In the rows, zero is written as 128.
One turn moves every row onto another: examples first, then more rows asked
pag: [119 130 120 136 146  95 148 112 116 105 117 117 104 115 136 102 112 130
 121 128 154 108 111]
foze: [131 141 127  80 107 100 129 144 165 112  89 121 120 155 147 115 143 142
 112 115 164 139 137]
dib: [158 124 121 106 103 107 110 120 154  96 126 119 138 126 166 110 151 135
 123 124 127 125 123]
zop: [119 102 126 115 132  96 147 105 130 122 114 122  98 156 155 119 120 115
 138 132 158 132 118]
momiv: [132 146 115 107 129 135 145 108 150 115 129 111 100 150 162 122 138 123
 141 155 156 112 147]
Zomop: [148 149 124 122 128  87 107 125 179 133 101 118 132 107 152  86 127 149
 123 154 153 110 136]
Dako: [146 163 122 109 128 106 152 122 150 142 113 142  95 142 120 115 149 147
 139 136 135 123 132]
siru: [152 128 124 136 130  93 118 128 166 125  88 106 130 111 166 101 122 150
 113 166 156 119 137]
gumev: [140 127 134 114 154 129 114 125 136 109  94 101 139 150 165 132 156 142
 119 127 164 135 123]
runiv: [132 138 135  98 125 103  94 124 145  98 102 112 134 130 171  92 140 107
 113 136 165 127 144]
pidon: [ 91 138 146 142 131 110 116 105 134 142 107 114 139 136 109 113 153 129
 112 148 161 109 143]
fufol: [114 140 117 123 120 113 137  98 132 140 109  86 130 119 135 111 157 132
 105 138 181 100 128]
gedi: [155 137 151 116 124 124 134 123 141 114  88 114 123 118 144 127 124 158
 130 169 157 124 160]
tum: [125 137 135 155 132  95 138 102 149 119 133 138 134 138 134 113 110 130
 120 136 118 131 124]
Vire: [111 132 125 126 117 129 116 101 138 119 111 108 127 153 111  89 162 121
  98 121 167 133 114]
lida: [123 144  83 122 134 112 122 115 153 117 126 137 109 115 143 105 140 104
 122 127 147 113 123]
feda: [136 118 137 142 115 120 141  93 120 108 121 125 104 141 147 117 126 122
  94 142 127 144 143]
raro: [119 153 116 103 134 114 129  91 158 141 121 101 124 127 130  94 151 130
 104 128 151 131  98]
mife: [139 127 144 121 134 127 126 124 150 133  90 116 105  88 124 106 140 150
 135 139 151 112 102]
Vige: [129 121 147 151 104 103 117 133 170 137  98 128 143 111 135 116 149 133
 116 125 130 117 112]
vose: [115 148 146 116 119 121 129  97 155 146 121 123 137 157 100 107 154 140
 119 135 139 135 119]
Veref: [119 144 142 129 130 103 123 121 131 131 118 149 117 133 122  90 130 104
 121 168 127 103 138]
futur: [118 145 132 117 122  97 103 147 157 108  94 141 116 117 108  94 141 157
 113 121 142 115 138]
muvo: [103 133 138  82 124 127 108 127 167 107 102 136 119 137 134 113 114 131
 107 158 143 134 153]
rif: [147 147 109 154 105  95 148 132 138 136  96 127 121 139 136 105 148 123
 108 140 166 102 145]
gezom: [102 147 106 147 144 115 132 138 161 111  91 120  98 149 139 107 128 123
 108 141 168 131 144]
Boz: [132 122 137 130 143 144 112 121 143 107  91 109 148 143 155 124 133 133
  84 155 150 134 132]
pozi: [150 139 127 104  90 103 111 122 161 109 129 132 142 129 142 101 153 141
 123 123 131 105 136]
nimo: [151 119 157 123 111 116 126 120 163 144 104 122 135 114 138  98 137 130
 138 149 139 108  94]
zib: [ 94 132 122 120 140 117 126 105 160 144 103 106 116 153 114 116 151 144
 132 134 177 129 123]
Dini: [101 121 129 101 130 124 117 137 165  97  98 144 123 121 123 129 109 137
 117 145 136 135 135]
Ror: [138 123 126 102 107 122 121 127 150 114 105 131 123 122 118  98 122 150
 136 159 171  86 142]
koduz: [122 152 146 127 114 108 128  97 138 140 110  92 127 135 136  93 165 134
  80 141 141 127 131]
Kib: [142 129 127 101  98  96 136 148 157 103  91 125 136 147 145 117 140 136
 114 107 151 140 115]
reki: [124 115 132 135 108 133 122 129 149 117 102 126 120  92 122 128 153 141
 121 119 143 104 120]
pugem: [131 135 135 159 124  99 151 113 114 107 120 125 121 132 127 128 132 144
 124 119 142 114 142]
lib: [123 131 139 109 129  95 111 152 149 100  91 140 110 131 118 108 144 161
 119 119 128 137 125]
nosu: [136 123 132 149 142 100 132 107 117 110  96 121  93 145 142 106 134 126
 119 123 161 152 131]
Buk: [118 122 135 128 128  87 156 107 149 139 108 122  96 145 156 125 115 135
 103 145 128 145 133]
zezi: [150 149 151 112 118 118 120 123 149 118  86 114 124 139 148 112 135 150
 114 162 167 132 174]
fek: [123 138 136 123  97 121 141 133 133 102 116 127 117 176 135  98 143 106
 105 141 145 115 138]
Gomo: [147 136 146 113 128  93 105 125 138 101 100 108 141 112 174  91 132 111
 117 146 148 127 125]
Kori: [122 123 152 102 130 129 137 137 144 126  89 114 137 158 146 128 128 146
  80 156 138 127 122]
fur: [ 99 137 143 107 129 114 131  89 151 154 123  95 122 134 141 117 148 137
 118 163 148 111 136]
Nozod: [125 172 149 120 144  91 131 127 148 124 110 113  98 149 159  91 144 123
 112 148 125 135 136]
retas: [111 123 148  83 153 114 121 137 140 120 100 109 130 151 161 128 141 135
 113 134 141 126 108]
fumin: [125 101 140 107 113 123 125 135 137 106  95 132 121 131 122 111 113 148
 130 171 155 100 137]
peda: [147 135 123 128 127  97 169 106 147 128 122 122 116 142 137 106 105 142
 126 136 144 123 101]

Buk goes to pag
Dako goes to gezom
And these:
muvo goes to Ror
mife goes to Boz
Vire goes to vose
Gomo goes to dib

